One turning vector, and how many steps it has turned
The counts run from 0 to 188.
[ 37 -30  -7 -39  25  -6 -17  34  33  -8  -2   2  19 -30  50  13 -15  -1
 -11   2 -10   2  36  28 -35   0  -1 -12 -15 -10 -26 -29] : 186
[-47  19 -25  -9   2  47 -15   8  -4  -2  44  27  42  -3   6   6   7   7
 -12  22  -1 -22 -10   9 -34  23  18   1   7  12  14  25] : 50
[ 45  15  27 -27 -13  13  13  35  -9 -29  14   2  28  19   8  40   2 -24
  -9 -19 -19  41   7 -38  -2 -23 -14  21  -7   8  -9 -14] : 42
[  1  -4   2 -34  18   8  -3   0  23 -22  23  24  22  19 -34 -39 -19   1
 -11 -29  -5   3  -4  33 -48  34 -18 -18  31  -5  30   5] : 7
[ -3  37  -6  18   2 -18  35  41 -25   4 -19 -15  22  42   9 -32   2  24
  12   4 -26  11  27   6  -6  13  -3  36 -12  29  -2   3] : 139
[ 49  25  28 -72  13 -15  -2 -15  -1  -5  -2   5   2 -14   5  45  -1  18
 -26  13  16   2 -41  -1 -10  14 -12   9  25  28 -11   1] : 169
[  9  11  10 -17   4 -20  40  -5   7  -4  -9   7   3  26 -27 -16   6 -26
 -35 -21  50 -20 -31  58 -31   4   1   7  34 -17  16  15] : 101
[ 26  51  -9 -16 -25 -20  16  32  35 -14  10  -5  20  16 -31 -23  -4 -33
   8 -24 -18  19   3 -14  24   6  19   8 -38 -14   0 -11] : 44
[ 19 -16 -14  -1  25  12 -17  -5  24  11 -12 -42  58  20  19   0 -16 -15
  12  35 -23  17  -2 -11   6   8   3  36   9 -48 -10 -28] : 146
[ -3   9  -9  -9  11  27   7   0  36 -18  21  -6  58  29  -5  14   2   2
 -15  38  33 -15 -18   8 -21   2 -16  30  24 -32 -28  18] : 144
[-11   2  -3 -13  -1   0 -10 -20  -5   6 -31 -34  40  23 -21 -38 -28 -14
  -1  48  16 -21 -30  14   1  33  13  30   2 -36   5  24] : 33
[ 36  -8   0 -24  22 -21 -38   0  12  13 -39  20  35 -35  21 -53 -22   1
  18   5  -6  32  11   0 -10  12  15 -13   8 -33  14  -6] : 77
[-35  -1  -8 -32  18  16   5  23   7   5   3  26  20  20 -38 -28  -7 -14
   9 -31   5 -10  -2  37 -31  35  -5   6  10 -25  39  42] : 119
[-21  12 -33   3 -27  -1 -15  51 -10  -3 -25 -20   6  -7  19 -29   9 -24
  30  30  15 -14   6  21  -4  13  46  30 -38   1 -23   8] : 160
[-28 -16  -8  27  55  11  19  13  -3  29 -28   3  15  24  26 -26  14 -11
  27 -12  -8  -3  25  25 -28  25  18  39  23   4  29   2] : 121
[ 56  15  17 -38  35 -11   9 -10  -3   5 -22  -9   6 -21  39  32   8  13
 -12  33 -19   5 -24  -5 -11   5  -8   9  16  31 -18 -29] : 168
[ 24  31   1  -7 -32 -16   6   8   7  14 -10   1  -9 -26 -11 -28  26 -61
   2 -13   4  26 -35 -28   2  24  29   3  10 -17   7 -35] : 62
[ 27   7   9  -9  -3  -6 -24 -35  42  22 -13 -19  22  -5  -4 -17 -21 -27
  51  21 -40  19 -13 -39  16  32   5   4   3  -6  -2 -17] : 149
[-20   2   8 -18   1  19  32 -41  26  19 -13  -6  -1  47 -13  30 -25  -7
   3   0  30 -24  -7  17   2  -3  12  18   5  20 -12  61] : 14
[ -6 -15  23 -62 -30  30  29  19  26  -9   9  -2  -9  18 -12   4  -6   5
 -24 -26  -7  19  35  19 -20  10 -44  -1 -20  -6   8  15] : 115
[-15  19   8 -10  13   8  48 -43  22  42  12   0  14  33 -28 -25 -24   1
  -3 -12 -22  -9 -10  16  -4  21  17 -16  20   8  21  18] : 11
[-12 -13   0  28 -28   6  18 -36  10  25  16  -7   3  49 -19 -34 -21 -25
   2   0  41  15 -46  19   6  21  31 -12  28 -38   2 -22] : 105
[ -3 -39  12   9  -6  46   3 -16  11  -2  -9  -4  11  41  27  45   7 -25
   0 -24  28  -9  13 -13   8 -15   6  28 -10 -19   4  28] : 17
[-34   2  -5 -29 -17  13   9 -25 -12  -5  -4 -28  26  28 -22  16  -6  -2
 -20  35  20 -28 -24  20 -21  25   1  42  17 -16   2  20] : 32
[ 56  41  12 -55   6 -34  -3 -11  21  -4 -18  11   0 -11 -11   3  -5 -15
 -28  -1  11  -4 -37  -5  17  15   4   3   1  -8   4   7] : 170
[-18   2   1 -15  30  21  42 -17   2  32  25  17  15  40   4   8 -10  20
 -22 -21 -16  -1  15  15 -24  22   1   6  42  22  36   0] : 10
[  8  -9  12 -53   7  -3 -39   2  28   2 -12  17  30 -24  -5 -36 -31  12
  -1  10  23  18 -27   0 -12   9 -10 -12   8 -51  -7  17] : 76
[  9  41  -2  10 -23 -21  -8  13 -28 -18   4  12  -2   1   9 -42  -9 -25
  20   8  -7   4 -21  -1  10  10  40  -9 -10  41 -11  -1] : 66
[ 20  29 -16   9  24 -13  28  30 -22  -8 -14 -11   4  24  23 -10  40   5
 -11 -19 -33 -12  20  21  -6  26 -14  27 -27  42  18 -17] : 27
[ 33  14 -20  15  10  -1   6  29  37   2   7  -5  18   4  61 -39  -3  27
  17   0  -1  17  27  -5   6 -10   7 -21 -39  13 -38  10] : 182
[ 27   6  39  -4 -11  47  12 -16  12 -12  -6  -3  26  16 -10  25  14  -9
  11  -8  -8  25 -21 -54 -18 -18 -35   6  36  25  -8  20] : 39
[ 24 -31  29 -16  27   1   3  21 -20  22 -24  -3 -12 -20  30 -55 -14  10
 -21  -8 -26  23  -7   5  -6  36 -16 -38 -27   0   7 -10] : 95
[ 44 -11  -8  -3 -40   6 -15 -15  15 -11 -40 -20 -23  12  14 -16  16 -43
  14  -4 -19  -1  12 -22  17  28 -11   7 -30 -26  11 -16] : 131
[  8  -3  -3 -24  18  40 -19 -20  21  16   8  -7  43  10  27  32 -10   6
  13  22 -11  15 -12 -33  -1  18 -20  34  38 -33  -2 -21] : 147
[ 39  -6   9 -17  -5   1  24 -12  22 -11 -16 -14  12   5   8 -38 -14 -11
 -26 -29 -39  15  36  -2  17  -1 -18 -34 -59 -18   1   5] : 113
[ 13   4 -18  28  32  15 -17  16  -1  19 -12 -15  36 -24  56 -33  32  18
   3  35 -11  -6 -15 -11 -12  32  -3   6  -6   8 -16 -22] : 164
[-18   3  -6 -20  -7   7  31   0 -30  -9 -29 -38  26  25  22  26   2   3
 -19  43  -3 -19  15  42 -27  15   3  43  10   6  -1 -21] : 31
[ 31 -25  -1 -19  -6  21   0 -11   3  -5  -8 -16  -3  52  32  52  14  -8
   5 -19  24   2 -12 -16  35   8 -22  38  -8 -11   4   9] : 129
[ 31 -18   7  -3  21   1  22 -24  19  12 -12 -27   1  32 -11   4 -16 -39
   1  21   3 -18 -51   2  39  20   4  21 -27  -8 -31  26] : 127
